In the rows, zero is written as 128.
Rotation paths and how fast each direction turns (deg/step)
Each turn is a multiple of 5 degrees from 10 to 175, or 0.
Each row of a path follows its step; steps can be skipped.
Rotation 1:
step 1: [134 124 144 126 127 117 128 122 123 127 135 124 131 141 128 117 133 126
 135 131 132 129 137 125 137 124 131 130 125 119 129 127 132 136 134 135
 121 116 135 119 129 128]
step 4: [127 120 137 132 133 126 130 127 128 139 140 131 120 133 132 125 127 129
 142 122 127 127 122 123 129 133 116 138 120 118 131 117 121 129 131 133
 117 129 134 124 133 125]
step 9: [130 120 132 136 138 133 127 129 113 128 134 131 129 130 130 128 122 125
 134 130 112 123 130 126 120 124 127 117 140 121 132 124 125 120 127 132
 119 142 126 132 134 122]
step 11: [133 132 119 122 134 131 124 133 129 127 128 128 124 130 122 125 138 145
 132 126 133 127 131 134 129 126 128 129 127 152 123 129 124 141 123 135
 118 133 126 126 129 125]
step 12: [126 130 134 126 118 130 126 133 121 115 132 130 128 129 124 132 122 130
 127 123 122 114 124 134 125 121 130 128 136 127 125 126 130 119 126 137
 127 125 133 133 141 108]
step 14: [140 127 132 131 131 132 128 131 123 125 127 121 126 130 127 128 120 138
 138 137 117 137 133 135 130 120 133 118 130 137 119 122 117 136 128 132
 124 132 125 129 121 141]
step 15: [125 127 126 134 135 127 133 128 124 122 126 129 135 119 137 126 127 132
 124 118 122 130 126 137 129 119 120 126 135 128 125 110 142 124 123 126
 124 127 126 141 128 117]
step 17: [138 136 131 121 121 136 133 140 127 134 128 125 128 129 126 138 115 138
 139 125 123 119 122 131 140 129 129 127 129 135 124 136 117 131 120 126
 121 122 133 123 132 126]
step 21: [133 128 120 121 138 123 134 131 128 133 126 122 146 116 122 122 122 127
 127 132 117 131 126 120 123 137 125 129 136 132 133 120 132 126 130 131
 133 121 124 135 140 121]
[124 127 127 127 127 126 128 132 130 125 129 129 130 128 127 126 124 127
 127 127 127 130 129 129 126 128 129 125 131 130 131 128 130 132 129 126
 128 132 127 131 130 125]	115
[131 127 125 126 131 131 125 131 126 127 130 125 126 127 126 132 127 128
 128 127 127 126 130 127 130 123 129 128 130 127 127 129 128 128 127 126
 129 130 128 128 124 126]	125
[130 129 132 131 127 133 128 129 130 128 129 130 130 124 126 126 126 131
 128 128 130 130 130 134 128 125 130 128 127 128 127 130 131 126 125 130
 128 127 127 128 128 129]	20
[129 123 126 129 129 129 130 129 132 128 125 128 129 127 126 129 126 129
 128 130 126 128 130 125 126 131 127 128 126 129 123 127 129 130 125 129
 128 127 133 128 126 129]	100
Rotation 2:
step 0: [123 131 136 119 117 136 130 121 130 130 121 122 138 124 124 134 125 131
 134 120 137 125 121 117 129 139 123 124 121 131 122 119 127 132 140 128
 135 112 126 137 140 124]
step 1: [128 136 128 121 118 137 120 144 139 128 127 113 133 120 120 129 136 131
 133 133 127 122 127 138 124 124 127 126 131 118 118 130 121 129 122 123
 125 125 129 145 130 133]
step 5: [134 137 128 116 116 125 123 116 119 122 136 132 129 119 129 128 136 139
 122 138 130 132 130 137 134 128 121 127 129 127 128 128 137 123 126 118
 132 117 143 133 123 133]
step 6: [123 134 128 115 128 135 135 129 119 126 116 123 122 125 122 134 131 124
 129 131 133 136 122 125 131 134 127 139 119 120 131 121 129 145 133 118
 121 119 140 129 138 125]
step 10: [129 132 131 126 131 126 127 127 136 129 129 116 123 131 114 126 125 151
 121 137 122 127 119 127 134 132 126 129 129 126 128 130 121 140 125 140
 119 120 133 135 120 123]
step 14: [128 128 119 118 125 130 132 126 127 119 121 123 139 109 116 133 124 137
 124 133 138 139 122 118 120 127 130 122 127 123 128 124 130 130 121 123
 129 121 133 131 142 122]
step 17: [120 125 139 120 110 128 130 118 113 113 117 126 132 117 129 130 139 127
 123 133 135 132 130 124 127 137 127 126 127 126 122 125 118 125 131 121
 126 125 130 131 125 124]
step 18: [133 138 140 125 125 134 125 128 130 131 129 110 128 127 126 116 143 135
 130 132 132 142 115 131 136 132 129 138 135 118 126 119 126 137 126 128
 129 122 132 131 131 132]
step 20: [129 130 139 109 123 139 127 137 126 118 125 126 140 125 132 137 121 121
 127 128 131 133 112 126 131 131 125 128 126 129 118 128 126 135 125 122
 132 123 139 139 130 123]
[125 129 130 126 126 130 127 129 131 131 132 132 125 128 133 127 127 128
 129 130 128 128 129 128 129 128 127 128 128 129 127 126 127 131 126 122
 128 126 127 128 128 128]	20
[127 127 125 127 126 128 128 127 125 130 129 130 131 129 128 127 127 129
 127 130 124 128 128 124 124 130 126 127 131 126 124 130 131 127 127 128
 129 128 131 126 126 126]	125
[131 125 126 128 125 126 128 130 129 125 133 126 125 128 129 128 129 127
 129 126 129 127 126 126 128 128 125 130 130 125 126 130 125 131 127 130
 127 130 129 126 128 131]	130
[128 126 128 125 124 126 130 129 126 125 127 128 128 128 133 133 127 128
 129 130 131 131 127 127 129 130 129 127 128 129 130 127 130 126 130 129
 130 129 129 126 132 125]	125
[127 124 130 128 128 127 125 129 130 126 127 126 128 130 127 127 127 131
 126 132 129 129 133 124 126 127 128 126 127 130 131 127 126 128 127 129
 127 132 128 128 123 128]	55
[130 132 134 128 129 125 129 127 130 129 131 128 129 127 128 129 131 127
 128 131 126 128 126 127 131 128 126 127 130 132 128 129 130 130 127 132
 131 130 128 128 127 127]	135
[130 128 129 126 126 129 127 129 129 125 128 131 128 130 128 129 128 124
 128 125 128 125 130 130 126 129 127 124 132 130 127 125 127 126 132 129
 130 126 130 132 126 129]	90
[127 127 129 126 130 127 129 130 125 127 125 129 128 126 129 127 128 131
 125 125 130 126 131 131 127 128 128 128 129 129 125 125 128 134 126 131
 128 128 127 124 128 126]	100
Rotation 3:
step 0: [141 135 127 130 121 128 128 126 130 135 130 124 131 129 128 130 128 129
 137 124 122 130 127 137 123 128 122 135 121 138 127 133 122 132 141 130
 134 132 152 119 129 123]
step 5: [125 143 125 122 131 135 123 115 127 135 133 123 127 133 135 130 120 127
 129 125 128 131 143 130 130 118 131 122 119 130 129 126 136 125 127 146
 126 130 132 129 117 125]
step 8: [124 134 120 123 123 134 132 131 130 136 131 128 132 127 122 122 124 130
 122 123 128 124 131 137 137 128 121 138 135 127 140 123 115 119 121 139
 142 135 128 128 120 118]
step 10: [135 127 131 124 120 135 134 127 124 139 137 129 125 129 127 124 126 135
 127 118 132 149 130 128 136 133 135 121 128 131 119 132 127 134 145 128
 136 130 131 131 128 120]
step 11: [129 136 125 116 130 128 131 117 126 144 134 129 135 137 130 134 118 114
 124 128 133 121 123 125 136 129 128 134 134 122 115 126 124 123 139 131
 129 132 132 122 129 122]
step 12: [130 136 133 136 132 127 122 116 121 132 129 115 141 130 137 135 129 137
 130 127 122 118 131 133 126 128 128 132 126 125 119 128 127 131 135 140
 135 122 133 126 110 124]
step 17: [118 120 132 129 128 137 128 130 121 138 129 136 128 126 131 122 124 120
 129 121 141 130 136 129 139 129 141 126 134 135 123 131 125 126 133 140
 132 126 138 133 115 121]
step 19: [139 125 132 122 129 127 134 128 127 135 124 117 138 131 135 140 123 146
 126 126 127 127 126 133 127 130 127 125 140 132 123 127 114 130 129 124
 143 123 134 131 120 129]
step 21: [130 136 130 117 121 131 137 123 121 135 133 131 138 120 130 133 121 129
 124 119 125 127 126 128 129 128 132 128 105 121 122 127 134 119 125 142
 135 127 125 123 128 127]
[129 126 129 126 131 127 128 124 126 131 126 127 131 129 130 129 127 129
 126 129 127 131 126 130 131 126 127 128 130 126 124 129 128 127 132 126
 126 128 124 130 126 132]	45
[126 128 129 124 129 132 127 128 128 125 128 127 128 131 126 125 128 127
 127 131 128 127 127 127 134 128 126 127 128 126 126 127 127 125 125 132
 125 130 130 129 127 127]	115
[132 132 132 131 128 126 126 129 128 126 132 128 130 130 129 126 127 126
 131 127 130 125 127 126 130 128 127 129 127 126 126 128 130 130 129 128
 129 130 125 127 129 130]	35
[127 126 129 127 125 130 129 130 129 127 129 127 128 124 130 129 126 135
 130 128 129 129 129 125 129 128 128 127 128 125 128 127 130 128 128 130
 130 127 125 130 123 124]	160
[128 129 127 128 131 128 128 129 128 125 132 128 126 123 129 126 128 125
 129 128 127 129 129 131 125 128 128 123 129 127 125 128 125 130 127 131
 128 125 127 131 127 129]	100
Rotation 4:
step 0: [130 123 127 137 119 124 121 135 117 118 129 127 130 131 134 127 135 126
 131 127 133 122 131 127 132 127 131 133 134 131 143 121 124 132 111 114
 121 124 134 132 131 126]
step 1: [126 123 122 132 134 137 122 118 123 130 134 126 136 132 136 129 131 136
 126 142 126 124 128 120 121 134 128 123 125 138 127 124 115 119 121 127
 137 122 136 136 132 127]
step 5: [132 124 124 128 131 129 122 131 126 129 130 127 134 121 137 135 144 122
 127 127 134 126 121 132 142 136 124 126 126 133 129 126 119 120 119 136
 141 122 138 128 120 134]
step 6: [132 125 125 141 122 122 123 123 128 128 130 121 131 133 132 136 126 129
 140 140 131 127 136 122 140 131 126 137 127 122 123 133 122 128 136 127
 135 123 120 138 126 137]
step 7: [136 123 134 123 132 120 121 133 122 121 123 119 122 128 138 127 132 130
 139 140 129 118 141 126 128 127 129 124 128 130 125 117 128 134 127 128
 125 124 128 122 116 118]
step 9: [130 129 119 127 129 136 127 131 118 130 130 124 139 130 137 124 131 130
 137 124 132 127 123 133 139 129 128 121 147 120 140 125 130 130 118 126
 132 124 126 134 122 125]
step 16: [120 123 129 123 131 129 124 135 118 125 126 131 127 127 134 122 122 122
 134 137 136 131 138 139 128 126 127 142 133 133 139 118 132 137 119 123
 121 129 131 123 122 124]
step 20: [117 131 126 114 125 130 126 134 115 128 123 133 138 133 129 126 128 125
 128 138 130 126 129 127 132 114 124 137 121 126 120 119 133 134 131 136
 124 130 129 121 133 122]
step 21: [121 130 132 128 124 131 128 135 120 122 119 127 131 129 128 128 132 120
 126 122 135 132 121 134 128 132 119 133 137 127 126 125 128 127 119 142
 145 132 138 131 120 133]
[128 125 129 126 129 131 130 128 127 127 125 129 125 126 129 127 126 127
 128 126 128 125 127 129 130 131 129 128 128 130 131 129 123 130 126 129
 128 128 131 123 123 126]	160
[127 130 124 128 127 131 131 121 125 128 128 131 128 129 127 129 123 127
 131 129 129 128 129 126 130 127 125 128 126 127 128 129 127 130 131 127
 127 130 127 128 128 127]	155
[133 133 128 131 131 127 129 127 126 124 129 128 129 130 131 128 129 128
 128 124 131 128 127 127 124 130 127 124 128 126 128 127 127 130 129 131
 129 130 129 128 128 127]	175
[126 127 129 128 127 131 126 131 128 127 130 131 127 127 132 131 129 128
 127 127 129 129 127 127 129 127 124 130 128 127 131 126 126 131 132 127
 130 125 129 128 131 130]	70
[125 130 128 128 129 129 128 132 129 130 127 129 128 129 127 131 126 129
 129 129 129 129 126 133 127 129 131 131 128 126 129 125 129 129 131 131
 128 132 130 130 125 125]	10
Rotation 5:
step 0: [134 136 130 137 136 143 118 131 139 125 131 119 129 119 134 132 131 123
 122 125 123 126 123 124 128 143 127 124 128 126 126 121 134 116 137 122
 128 128 127 128 132 133]
step 3: [135 117 123 119 131 119 132 132 142 130 128 127 118 125 127 130 130 130
 118 130 136 131 111 131 127 128 131 129 121 125 123 130 138 125 128 133
 124 112 123 128 122 128]
step 7: [115 130 120 132 130 122 123 132 133 126 142 125 128 123 132 126 128 120
 116 133 124 124 120 118 125 140 135 142 130 130 124 125 124 127 119 132
 133 136 129 130 121 135]
step 8: [139 123 126 135 142 126 129 121 120 130 123 124 137 123 132 130 125 126
 135 139 134 127 120 117 122 137 129 132 131 121 123 131 121 123 137 123
 131 134 130 137 138 133]
step 9: [127 136 132 124 126 134 129 129 133 128 135 131 140 119 150 131 133 127
 133 124 130 127 131 114 126 125 118 120 133 124 126 122 132 125 129 122
 130 129 126 136 130 115]
step 13: [118 128 140 134 125 124 128 129 132 122 122 138 125 137 134 133 123 129
 130 124 133 133 122 124 129 130 128 121 123 120 136 135 142 118 137 125
 127 127 139 113 130 127]
step 14: [114 125 120 129 126 127 122 130 134 124 138 125 126 129 133 121 118 138
 121 128 130 122 132 129 126 127 135 130 136 129 139 147 135 133 133 138
 135 121 126 134 127 131]
step 19: [139 128 124 117 126 119 138 119 131 122 128 125 125 131 130 126 128 132
 132 138 138 121 134 121 130 129 132 137 127 122 115 113 134 125 125 131
 128 114 123 132 124 127]
step 20: [127 121 138 122 131 115 134 135 125 126 129 133 134 132 125 126 127 123
 123 129 128 120 122 124 133 140 128 119 124 122 125 120 140 132 127 132
 126 142 128 124 127 112]
[130 128 126 128 126 128 126 132 124 129 126 129 131 127 127 129 129 130
 126 129 129 133 129 126 131 128 128 126 130 127 124 127 132 129 125 130
 128 125 127 127 130 129]	45
[124 127 122 127 128 131 128 129 130 126 132 127 130 126 125 129 127 127
 129 125 125 128 126 127 127 129 129 129 131 128 127 129 130 130 128 127
 125 126 128 129 125 125]	160
[130 126 127 125 128 132 129 130 125 129 128 128 128 125 131 127 131 127
 128 128 127 128 128 128 125 126 127 129 125 130 122 129 126 124 132 128
 129 127 124 126 128 125]	45
[127 127 127 133 125 128 131 127 127 125 130 128 126 130 130 125 129 125
 127 128 127 129 127 130 132 131 126 129 126 129 126 128 129 125 127 130
 127 126 132 131 129 126]	115
[132 123 127 125 127 128 127 130 130 131 128 128 130 132 129 128 132 128
 129 129 128 126 127 126 132 129 129 131 129 128 129 126 126 128 127 130
 127 130 130 128 125 128]	25
